In the rows, 128 means zero.
The rows of D fall into 3 groups and each row is roughly a mix of its group's hidden directions.
D (63 x 10):
[[133 104 161 146  69 107  84 134 127 134]
 [130 159 166 150 110 130 184  96 146 147]
 [152 128 172 110 162 115 165 110 172 115]
 [134 150  78  89 121 159 171 113 134 111]
 [107 104 143 118 127 117 105 158  61 104]
 [115  92 176 110 147 115 149 160  95  98]
 [145 165  84 136 116 142 111  93 167 160]
 [111 159 144  79  94 150 134  98 128 167]
 [147 123 190 112 157 117 162 122 162 112]
 [109 171 149 143  86  81 125 107 118 153]
 [140 110 159 191 148 123 156 106 144 153]
 [160 154 117 104 144 148 158  98 182 144]
 [152 128 146  92 178 133 151 100 167 107]
 [144 167  96 135 107 144 107 100 164 173]
 [151 139 168 145 151 121 145 103 181  94]
 [146 142 109 130 157 145 160  88 184 142]
 [119 135 105 106  95 135 118 146 102 196]
 [150 126 177 114 165 121 158 111 169 102]
 [118 134 128 132 126 137 131  89 191 175]
 [131  98 135  94 160 134 119 157  76  92]
 [151 144 141 152 150 122 140  91 184  92]
 [120 120 138 131 121 104 114 162  61  92]
 [120  98 110 120 100 125 100 166  72 105]
 [158 160 123 115 147 122 155  93 184 147]
 [120 125 108 111  78 140 150 148  72 103]
 [121 145 134 118 127 131 135  85 185 176]
 [111 132 136 119 129 135 127  87 184 180]
 [133  83  94 120 108 127  78 156 102 108]
 [135 151 165 126 118 113 105 100 189 153]
 [135 126 125 132 158 124 135  94 197 160]
 [133 138 130 126 189 122 107 112 183 146]
 [130 134 129 134 104 119 124 164  62  88]
 [107 130  67 150  99 137  96 135  91 137]
 [151 163 111 117 119 137 128  99 174 180]
 [119 101 186 135 143 116 142 152 111  79]
 [100 108 131 127  97 124 118 172  70 148]
 [113 136  58 142 104 140  97 125 101 145]
 [122 146  76 126  94 138 107 128 115 184]
 [122  99 124 139  85 127 129 157  65 109]
 [135 124  61 100 146 159 155 128 119 106]
 [107 113 137  99 107 152 113 155  64 112]
 [123 108 105 109  78 132 112 156  79 102]
 [102 137 127 183  73 110 113 142 107 131]
 [146 140 133 161 149 123 134  93 176  79]
 [154 117 107 133 144 135 113  94 197 143]
 [135 157  71 155 103 125 121  99 154 160]
 [109 164  97  79 159 144 152 143 103 108]
 [133 136  87  98  80 154 166 123 108 105]
 [135 151 138 133 180 128 137  99 185 151]
 [135 147 128 105 136 143 144  87 186 167]
 [142  86 111 159 164 126 119 165 117  85]
 [134 132 125 150 151 108 134  95 195 158]
 [154 165 117 131 121 134 129  93 184 165]
 [ 81 103 147 122 101 132  97 145  76 135]
 [101 119 100 137  89 126 111 159  76 157]
 [114 128 186 140 108  94  80 146 118 140]
 [125 149 102 125 146 155 201 118 109 119]
 [133 137 138 103 159 118 137  86 182 164]
 [149 127 122  98 168 147 145  99 184 148]
 [128  99 104 126  77 136 129 151  75 104]
 [123 167 169 135 166 118 143 105 169 154]
 [144 134 123  99 155 152 146  95 186 155]
 [112  86 150 121 148 102 161 154  92  91]]
Here is one row from each group, named. Which group is each of the other rows in?
[136  95 169 186 136 106 104 125 140 151] -> S
[144 129 133 147 163 121 142  96 167  70] -> V
[121  84 128 136 152 124 108 167  83  91] -> J

[139 149 134 148 153 141 181  90 168 147] -> S
[105  93 145 141 136 117 131 157  83  76] -> V
[115 134  54 163 111 127 107 115 114 120] -> V
[131 106  87 116  85 147 145 144  81 101] -> S
[121 119  81 107 190 139 117 151 110 112] -> S
